The rows of D fall into 4 groups, and each row is roughly a mix of its group's hidden directions; one row fits no group.
D (93 x 10):
[[  5  20 -65  18  11 -16 -27  17  -2  15]
 [-27  -5  13  31  29 -40 -45 -13  -3  -8]
 [-18  12  26  -6 -21 -11 -52  -3 -46  -1]
 [  4  -7   5   4  17 -13  60  20   5 -45]
 [ 25  25  11 -31 -18   1  42 -40  -1 -24]
 [  8  -2  -3  40 -28 -36 -19 -40 -22 -19]
 [ 18  -2  -4 -15  27 -26  20  19 -42  45]
 [ -3  -1 -28 -60  10  37  26  -5  10  -4]
 [  8 -26 -21 -17 -28  53   5  -7  39   2]
 [-18  10 -34 -29 -24  57   8 -11  16  -9]
 [ 16   7 -13  13 -22  54  40   1  29  -5]
 [  5 -60 -23  14  17  14  12  17   8  36]
 [-18  20  14  35 -40  47 -22  11   5   0]
 [ 11   6 -31   9   4  63  37  -1  -1   1]
 [  0 -38 -12  -9 -23  37  -1 -22  32  40]
 [ 12 -31  -9   1  30 -32  15 -21 -53   7]
 [ 15  11  62   7  26  15 -15  -5 -34 -12]
 [-16  25  37 -24  40   2  23 -30 -19 -21]
 [ 22  35 -38  11 -16   0  20 -35  -4 -38]
 [ 11 -32  -4   2  -4   1  29 -56  -2 -39]
 [ -2  43 -21  13 -29  13  -6  50  14  21]
 [ 27 -18   3   9  24 -44  32  -6  31 -30]
 [ 21 -15  54  -4  -6 -22  27  -6  40 -13]
 [ 24  -7  32   2 -10 -28 -27  -6  48  30]
 [ 12 -41 -32 -20   1  33   0  19   2  44]
 [ 20  31   4  11 -33 -11 -27  16  43  33]
 [-27  26  28  42   2 -25 -18   2  18 -38]
 [ -5 -36 -27  16 -32  44  21 -19  16  18]
 [-15 -28 -24  -3  -7  17 -54 -24 -21 -26]
 [-13 -33  -2  38  28 -12   0  41   8  36]
 [ -8  29  21   7 -18  -7  -2 -37  11 -58]
 [  3  38  32  -3 -51  29  22   6  12  -7]
 [ 11  22  -8  15 -12 -20  -9  53  40  27]
 [-26 -34 -12  34   8  13 -37  34  22  14]
 [ 19  -6 -19 -17  11   4  20 -60 -11 -36]
 [-17  21  19  20 -22   5  -8 -22  35 -54]
 [-42  11   5  36 -21   5 -49  18  10   9]
 [-20 -53  26 -18  37   0  -6 -22 -25   0]
 [ 14  15  32  27 -26  43  -4  42   8  -6]
 [-19 -35  28  -6  29  -5  34  45   0  -8]
 [ -3 -35 -49  12  -1   0 -22  -9  28  39]
 [-26  -1  40 -11  40 -17 -34 -23  18  19]
 [  3  30  24   6  16 -48  13 -22 -37 -24]
 [-34 -17  18 -19   5  40  15 -10 -48 -14]
 [ -7   2   4  -6   6 -15 -30 -55 -37 -32]
 [-16 -57 -18  33  24  -9 -25  -1 -19   1]
 [ 24  25  52 -30  -3  30 -10  23  11   8]
 [-22  22  58  -2  40  19   0 -15   0  -7]
 [-16 -10 -34  47 -25 -36  -8   1  30   7]
 [  5  13  20 -17 -24  -3  46  -8 -36 -41]
 [-10 -23 -25  18 -18  52  38 -23   3   3]
 [ -4 -11 -23 -14  15   1 -40  30 -38  40]
 [-31 -32 -18  -2  44   0   6  39 -29   2]
 [-20 -41   1 -11  41   3  19 -17 -38 -25]
 [ -9  28  25  22  30 -38 -35  30  -6 -14]
 [-32 -41   7  10 -23 -46  -9 -32   1   0]
 [-12 -23  -6  55 -20  14 -28  25  25  18]
 [ 30  30   6 -41 -14  10  47   2   8  23]
 [ -8  19  42  38 -16 -11  -6  36 -14 -33]
 [ 28  -9 -25   2   5   2  36 -52   5 -32]
 [  0  -8   6  14   3 -38   2  55  16  39]
 [ 14  24   4   1 -36   6 -49 -21  18  37]
 [  4  36  10  -4  24 -49  -8  20 -28 -31]
 [  4  37  37 -16  50  26 -14   9   9   9]
 [ 34   4   8 -49  -4  27  31 -14 -31  -9]
 [  9   0 -56  45  -2  18  -4  31   6   6]
 [ 15  -1   9  42 -14 -28 -13 -46 -23 -26]
 [-29  -1   7 -28  23  -6 -20  53  10  32]
 [ 16  -3 -30 -28   6  30  37 -41   8 -26]
 [ 12   6  57  38  13 -14 -18  24 -18  10]
 [ 38  18   2   7 -19 -18  13 -51  24 -28]
 [  8   6  30 -17 -11  40 -18  32 -32  36]
 [ -7 -16  32  33 -34 -12 -39  30  20   8]
 [ 23  22  -9 -18  34  53  -3  10  19  27]
 [ -2 -17   1  33 -38  56  23   7   9   0]
 [ 35  14  39 -16 -11  32  12 -11 -43 -12]
 [-21 -42  -2  40 -43  22   7 -10  15   7]
 [  5  61  34  -4  -7 -24  28  -1   9 -15]
 [  7  -3  28  61  17 -32 -17 -17  -2 -13]
 [-21  20  21  -6 -30  32 -13  45   0  35]
 [-18 -32 -12  17   0   0 -36 -37 -17 -43]
 [-11  25 -18   1 -24  22 -49  10  -7  44]
 [ -5  -8 -22 -38  38 -33 -16 -34   7  24]
 [-10  32  -3  31  59  28  -8  13   4   2]
 [-14   1  19  24  42   2 -26 -44  -2 -34]
 [ 41   6  15  10 -53  -6  22  12 -30  12]
 [-27  10   1 -25  14  34 -31 -40 -16 -31]
 [ -5  27   3  -5 -24  33  42 -14 -23 -41]
 [ 35  14 -54   4 -17  17  20  33 -12  -8]
 [-35 -32  13 -12  30  16  26  33 -32 -10]
 [-15  -8  -1 -17   2 -60 -38   2 -30  11]
 [-13  39  12   2  17 -34 -34  27 -36  13]
 [ 14 -28   5  17   3   9  59   1  40  13]]
Each list below has one row that fits no group; the rest each fit one group, if only roughly. Name that row.
  Z497: [ -3 -47   5  -1  34 -23 -36 -32  -1  21]
  Z421: [-14 -11 -52 -57  -6 -12   6  -1   3  11]
  Z472: [ 13 -12 -24 -64  19 -18  22 -17 -15  -4]
  Z196: [ -6 -29  -6 -17 -28  24  48 -41  -9  -6]
  Z256: [  3  19  19  42  35 -22   2  47   9  12]
  Z470: [ 12  25  -8 -25 -12  26   6  41  18  48]
  Z255: [ -2 -13 -62  20  36 -18  -3   5 -20 -12]
  Z248: [ 30   2 -58 -36   0   8  25  -9  -1  15]
  Z132: [ -2 -11  -9 -28  -4 -67 -31  -4   2  12]
  Z592: [  7  -2  -6 -29 -37 -23 -11 -33 -48 -17]
  Z669: [ 10  -6 -15  25 -32  -1   0 -56 -22 -32]
  Z442: [ -2   3  -2  56  -5  23  -5 -39  20 -31]
  Z188: [  1  -8 -36  -9 -12   3  35  36  41  27]
  Z117: [ 12  -4 -38  14  41 -36  23   8  10 -33]
 -> Z256
  Z54: [  2   4 -20   4   4 -14 -55  13  10  52]
  Z910: [  5   9   9  26 -23  49  -4 -42 -10 -30]
  Z984: [-36 -20 -18  66   2  14   7  -7   4  -3]
  Z678: [-33  10  -2   2 -18  19 -62  18  18 -16]
  Z642: [-19  -1   0   6   9  -3  17  75  11  13]
  Z55: [-29   9  -4  62  20 -17 -22  20  -4 -17]
  Z384: [  0 -56  16  -7  45 -31   0  -8   3  -6]
  Z160: [-14   8 -19  -8  -4  32  18 -36 -47 -33]
  Z177: [  9 -22 -35 -27  43 -20  30 -23  19  -8]
  Z504: [-25 -12 -40  20  21 -26 -12 -41  25 -16]
  Z436: [-16  -7  22 -28   5  15  48 -44 -20 -12]
  Z102: [ -1   6  31  -9 -34  37  47   1  26 -10]
  Z426: [ 16 -11   5  10 -53 -36 -21  39  -1  -9]
  Z863: [-21  -4  32  34 -18 -43 -27  22  -9 -23]
  Z276: [-45 -30  24  15  -4 -19  13 -48  -7  -7]
 -> Z102
  Z782: [-21  56  14  -3  -2 -18 -43  12 -22 -10]
  Z508: [  5   9  64   6 -31  27  -2  21   0 -16]
  Z944: [ 11  34 -11 -54  16  22  -4 -22 -15 -29]
  Z697: [ 15  -7   6  19 -24 -64  -4  20 -18  22]
  Z986: [ 29  39  23  -1   7   6 -26  55   2  -2]
  Z963: [ -3  14  55 -14 -35  32  26  -7   2 -14]
  Z169: [-2 -5 19 11 46  9 14 44 37 21]
  Z606: [ 30   4  20  37   3  41  26 -26   2 -30]
  Z988: [ -8  -5  14 -12 -13  25  55 -37 -18 -27]
  Z226: [ -8 -39  13  -9  22 -14 -46  -3  -6  43]
  Z133: [-12   8  14  59 -12  10 -13  31  31  17]
  Z14: [ 21  -1 -46  13  24  -5 -35  20  23  34]
  Z69: [  7  33  -9  -3 -29  31  21 -40 -18 -36]
 -> Z944
  Z468: [-13  35 -16  -1 -24  27  39  22 -25 -32]
  Z21: [-21 -23 -25  -9  28  15  -8 -34 -51 -13]
  Z623: [ 17 -10 -18  52  -7  -6  33 -31  25 -22]
  Z346: [-40  -7   0  47   1 -41  -7  -3 -19 -25]
  Z742: [ -2 -34   0 -13  19 -13 -52 -35  -6  29]
  Z848: [ -8 -26 -55   2  23   9   8 -36  15  24]
  Z163: [ -1 -22   2  24  -6 -33 -63 -17   4 -11]
  Z382: [ 14 -11  46   1  -6 -26  -2  23  49  24]
  Z262: [ 11  19  22  12 -24 -12  26  49  41  -3]
  Z397: [  9 -20 -41  -3  26 -17  31 -25  41 -11]
  Z888: [ 10  67  22 -29 -10 -11   2   3 -20  -3]
  Z746: [  4  -5  25  31   6 -20  52 -21  26 -26]
  Z785: [  7 -16  25  34  53 -35   1  -6  16 -13]
  Z636: [  3  22  45  33 -25  45  -9   4 -13  -6]
 -> Z163
  Z961: [ -3 -18  22  19 -15  22 -39  22  39  34]
  Z230: [ 34   0   9 -25 -19 -23  23  42 -22  33]
  Z19: [ 14  -7 -12  12  -2 -13 -51  36  28  34]
  Z763: [  9  48   1   1 -49  31  13 -20  -3 -16]
  Z935: [ 22  -6  13   0 -10 -18 -46 -34  28  38]
  Z854: [-25 -32 -10 -12  26  10 -40 -19 -37  24]
  Z996: [ 20 -23  26   3   7 -38 -11  19  50  22]
  Z287: [  6 -47 -24 -14  27 -23  33 -24 -14  23]
  Z260: [ 23  -1  -1   9  18 -42  15  34  51   2]
  Z465: [ 18  47   3 -55 -25  12  -3 -11 -12  -2]
  Z290: [ 17  10  -8 -49  -4 -51   9  -7 -27 -16]
 -> Z287
  Z965: [ 13 -13 -23 -51  25   4  46  -8  20  -3]
  Z859: [ 19  14  -5   3   1 -65  -8  18  27  26]
  Z279: [  7  44 -33  18 -20   4  28  40   8 -19]
  Z396: [ 16  -2 -60  17  31 -35 -15  -7   1  -3]
  Z676: [-18 -18  37 -21 -11  33 -27 -36 -23  20]
  Z121: [-24  -2 -55 -12 -46   5  -6 -16  19   0]
  Z254: [ 12   2 -29  -9 -47 -11  -5 -47 -30 -14]
  Z550: [-11  26  42  40  -5  40 -27   0  -1  -9]
  Z401: [-41 -22  51  21 -13 -22  -4 -25   0 -14]
  Z417: [ 21   3 -10   4 -50 -20  -1 -35 -42 -11]
  Z505: [ 37  -7  -4  10 -21 -52  12 -32 -27 -11]
  Z840: [ -2 -34 -34 -10 -22 -53 -19 -12   8  17]
 -> Z859
  Z200: [  9  -6 -35 -63   4  16  28 -12  -8  -6]
  Z725: [ 17  -1 -41  26 -29  37  30  26  -8 -10]
  Z477: [ -1 -34 -38 -31 -15  -8  21 -47   1  13]
  Z147: [ 40  11 -34 -34 -26 -15  28  16 -19 -17]
  Z646: [ 27  -7 -19  45  -7   0  42 -26  28 -16]
  Z930: [ -4  15  33  -8   9  68 -10  -7 -10 -16]
  Z113: [ 11  -4  31   2  -2 -21  -6  46  48  25]
  Z638: [ -6 -33 -16  27 -24 -37 -40   8  22  21]
  Z473: [-19 -33  41 -20   1  20 -32 -11 -14  36]
  Z110: [ -8   7   4  70 -28  17  -8  -1  20  -3]
  Z142: [ -8 -22  -4 -45  20  15  25 -43  15 -26]
  Z747: [ -9  -5   5 -54  23 -18 -10  32 -27  28]
  Z342: [ 21  13  34   7 -25 -13  10  36  47  19]
  Z194: [-14 -27  14  -9  12  -2 -53   3  -3  50]
  Z757: [ 38  26 -28 -47  26  21   9   5   0  16]
 -> Z142
  Z685: [  9 -44  -3  -4  42 -30 -15 -40  -3  -7]
  Z366: [ 11 -31 -20   0  33 -29 -31 -47  -7   5]
  Z100: [-31  15   0  18 -11  53 -15  28  32   5]
  Z321: [-37  10  30  18  26 -34   6 -19 -22 -34]
  Z779: [-13  -4 -50   5  21  -1 -46  -4 -26  26]
  Z221: [-58   2  16  -4 -21  26 -37   7 -17 -10]
  Z903: [ 25  -1 -56 -40  14 -27  -2 -14 -12   7]
  Z415: [  8 -19  -8  -5  10  -8 -16 -70 -25 -12]
  Z314: [-41  16  25  43  30  -9   8  -9 -17 -29]
  Z951: [ 25 -21 -28  -7 -26  16 -25  17  33  42]
  Z715: [-16 -19 -36  -1  26   1 -46 -10 -30  28]
  Z818: [-13  11  27  51 -30  -6 -32  28  -3  15]
  Z519: [-10 -42  -3 -11  30 -10 -45 -24 -10  30]
  Z358: [  1  34  63 -16  22   5  -7  12  -7 -22]
  Z361: [ 28 -15 -12   2  -5 -68  13   0 -23  12]
 -> Z221
  Z760: [  6 -38 -16   1  39 -30 -37 -30  -1  16]
  Z244: [ -3 -28  49 -22  41 -21 -28  -3 -10  -1]
  Z578: [ -7  15  -1  56  -4  35  18  29 -10 -27]
  Z558: [-15 -15  29  -4 -36  -5  40 -28 -22 -32]
  Z496: [ -9 -12  45  -6  -1  15 -37   4  36  37]
  Z622: [-13 -48 -17  -7  52 -22  -4  -2 -24  -7]
  Z644: [ -7   5  46  -6 -27   8 -19  33  28  37]
  Z29: [  0  30   5  11   9  40  44  12 -29 -31]
  Z712: [  8   4  33   3 -11 -16 -11  41  46  34]
  Z665: [ -9  27   4   4 -30  23  47  41   8 -20]
  Z750: [  0  -1 -52   9  19 -13 -49  -8 -10  27]
  Z921: [ 35 -14  -3  29  10 -56  11 -29  -8 -11]
  Z288: [ 17   4  18 -68  14  -7   3 -30   1  14]
  Z681: [-21 -35  31 -20  12  14 -35 -29 -19  30]
 -> Z244
  Z964: [ -4  29 -53   9  -1  14  19 -10 -28 -38]
  Z694: [ 16 -36  48  38 -15   8  -3  19  22 -14]
  Z105: [ 16   9 -23  16  26  16 -40  42  17  30]
  Z700: [-13  -9   6  38  53 -11 -10 -21  32 -19]
  Z168: [-31 -21   1 -18  10  32 -23 -26 -50  10]
  Z469: [  3  34  19   7 -23  13  30  16  57  -1]
  Z489: [-16  18  11 -19  10  -5  47 -36 -27 -35]
  Z924: [-30  11 -23 -14 -33 -14 -25  43   9  33]
  Z990: [ -4  54   3 -32 -30  23 -29  14  14  -4]
  Z199: [-26  -2 -34  -2  10  16 -44 -16 -44  19]
  Z743: [ 14  -1 -11 -58 -35   7  11  20 -25  23]
  Z372: [-29 -27  43  -8  -5 -20 -30 -20  29  21]
 -> Z694
  Z317: [-20   1 -15  62  23  17 -22  22  16   8]
  Z485: [  1 -25  16  40  33 -37  40   6  -3   7]
  Z618: [  7  -4 -38 -33 -41 -19   3 -32 -29 -10]
  Z2: [ 16   0 -30   7 -31  15 -25  30  48  22]
  Z385: [ -6  18  20 -40 -22  48 -15  -1 -35  -4]
  Z220: [  4 -67 -16  18   3  12  20 -27  11  -9]
  Z513: [  4   8 -17  21 -63   2   7  34   8  23]
  Z452: [ 23  12  44   1 -33  -8 -12   4  46  24]
  Z378: [-14  19  40  -9  58  -1 -27  -7  11   8]
  Z170: [-26 -41   2  55  19 -11 -16  15  10 -12]
  Z402: [ -7   7  46   6  10  39 -29  12  30  29]
  Z894: [ 12   8  -1 -15 -22  37  28  24  48  26]
 -> Z2
  Z761: [-15 -16 -43  -2  33   7   0 -24 -46 -20]
  Z870: [  4  16  22  -6   6  71   8 -13   0 -22]
  Z593: [ 14  26  45 -46  34  14  -1  -7   3  14]
  Z454: [  9  -3  30   6  -3 -35   1  40  49  17]
  Z120: [-12 -32  -3 -34   5 -37 -37 -32 -19  12]
  Z416: [-22  -9 -40   0  16 -16  -8 -54  13 -29]
  Z534: [-26  31  -1  -1 -16  14 -63  21   7 -11]
  Z20: [  0 -57 -13  25   7  22  26   3  34  16]
  Z655: [  4  40 -16  10 -32  14  42  32   3 -24]
  Z127: [-19  -9  22  59  17 -24  13   6  23 -25]
  Z654: [  7  22  -8  13  36 -18 -52  30  18  16]
  Z632: [ 19  -4  13  -1 -14 -60 -18   7 -43  10]
  Z312: [ 21  -7 -15 -40   9  45   4 -14  23  38]
  Z608: [ 12  23  -9 -42 -37  44   0  -5  27   0]
  Z253: [ 20 -12  37  42  44 -23  10 -10  11 -13]
 -> Z120
  Z865: [  5  -1  -6 -57 -19  18  -7 -24 -43 -14]
  Z333: [ 27  -7   8 -66 -22  -1   8 -20   4  19]
  Z847: [ 13 -30 -35 -38 -12  36 -21 -21 -21   9]
  Z727: [ -8  13  -4   3 -63  15 -10  36  -6  27]
  Z204: [  7  51 -27   6 -32  22  30   7  -6 -27]
  Z190: [ 16   9  30  19 -50 -28 -32   4  27   4]
  Z976: [  8 -10  10 -24  67 -16  15 -24   6 -15]
  Z617: [ -8 -14   6  17  64 -27  -6 -25  15 -19]
  Z222: [-19 -13  -7  30  53 -21 -12 -16  36 -12]
  Z958: [-21   3  44 -15 -30  44 -17   3 -17  23]
  Z57: [ -5   4  38   1 -11   1  31  57  29   3]
  Z682: [ 15   5 -16 -12 -46  -5  -1 -42 -40 -22]
 -> Z190
  Z483: [-30  24  10  23   9 -20 -57  15 -17 -15]
  Z326: [  8  -4 -59 -11  36 -33 -12 -12   6  16]
  Z157: [ -3 -62  -5  39  19  -4  25 -11  12  -3]
  Z803: [ 14  35 -16  16 -22  -5  45  31  20 -29]
  Z850: [ 17  23  -9 -54 -27  36   4   7  10  25]
  Z58: [ 13   7 -23 -30 -61  12  19  15 -16  16]
  Z829: [  5 -15 -43  20  -1 -38 -42  21  13  16]
  Z564: [ 33  -9   7 -14  24 -20  42  39  13  27]
  Z161: [ 4 45 22  4 53 29 -5 18  1 -6]
  Z155: [ 47  11 -21  11  -9  -7  40   9  42  11]
 -> Z155
  Z530: [  7  13 -42  40 -14 -12  13  34 -22 -29]
  Z898: [-11  21  29  41 -28   1 -41 -11 -29 -11]
  Z583: [  6  19  22 -18 -47  30  -8  29 -33  16]
  Z579: [ 13 -16  -1 -48  43 -39  10   6 -21   4]
  Z53: [-11  -2 -32 -46 -15   8  -5 -44 -22 -26]
  Z500: [-15  13  22  47 -39  -5 -41  12 -14   6]
  Z422: [  7 -23  47  26  24 -38   3  12 -31   4]
  Z357: [-16 -29  21 -11 -41   2  36 -41  -8 -14]
  Z813: [ 14  -5 -46  15  39 -37  10 -14  -3 -29]
  Z76: [  9 -25 -16 -53   3 -29  -7 -33  10  28]
  Z273: [ -4  14  53   3  -2 -36 -36  28  -2 -14]
  Z242: [  3 -11 -51  39 -26  20  28  12 -12 -15]
 -> Z422
  Z154: [ 23  -6  -4 -40 -14 -53   8  18 -25  22]
  Z804: [ 17  -1  37   4 -13 -23  -8  28  51  27]
  Z265: [  0 -17 -12  35 -60 -10  16  20 -14 -22]
  Z945: [  0  11  26  -3 -41 -18 -32  23 -44  18]
  Z281: [ 16  39   5   7 -33  11  46   7  14 -34]
  Z816: [  1 -14 -22  15  51  -2   9 -40  27 -27]
  Z297: [  5  11  -5 -31  10  62  32  -1  17 -13]
  Z792: [ 17  -5 -11 -21 -38 -32  -7 -31 -46 -13]
  Z831: [  7 -39  40   6  43  -5 -11 -16 -32 -11]
  Z202: [ 32 -15 -18 -62 -21  -8  14 -13   2  19]
 -> Z831
  Z386: [ -1 -25 -16   4  57 -35  16 -22  16 -13]
  Z354: [ -2  -5  19 -20  23 -14 -50  -2  33  39]
  Z925: [ 29  23 -34  25   6 -40  15  24  31  -7]
  Z223: [-13 -34   1  45  36 -37 -10   5 -20   2]
  Z899: [ 19   7  34  54 -39  19  -1   7 -11   6]
  Z131: [-14 -27  11  15  -6 -12 -54  13  32  33]
  Z306: [  3  33 -16  15  53  -3 -35  28   5  11]
  Z214: [ -8 -20  -1  16   2  42 -32   8  35  43]
  Z9: [-28  36  20  12 -13  43 -36   1  -7  24]
  Z835: [ 22 -18   0 -15   0  20  50  17  25  43]
  Z139: [ 19  -5 -32  19 -17  -3 -36  47  22  22]
  Z998: [-14  14  34  -9  -2  -9  39 -22 -34 -42]
  Z680: [ 27  10  18  39 -55  18  22  12  -3   4]
 -> Z9
  Z509: [ 10 -48  25 -11  29 -27 -19 -36   8  11]
  Z299: [ -2  44   4  -7  42   4  21  -2 -32 -36]
  Z521: [-26   2  11  47  20 -15 -23  45  19  10]
  Z88: [ 18  16  19  -8 -26  12   8 -64  -4 -26]
  Z39: [ -1  17  13   6 -38  28 -23 -37 -35 -27]
  Z663: [  3  12  24  30 -40 -23 -22  35 -19  28]
  Z345: [ -5  16  31  -3   3  29  -5 -50  11 -43]
  Z844: [  4   4 -49 -24  49  -9  -2 -27   1  21]
  Z62: [-21 -11 -62 -18 -28 -21   1 -20  13  -2]
  Z320: [-19  -2  38  -5 -19  14  43 -34 -20 -29]
  Z269: [ 53 -10  20  14   6 -20  49  11  -5   6]
  Z34: [-16   6  32 -14  10  27  41 -43 -16 -21]
 -> Z345
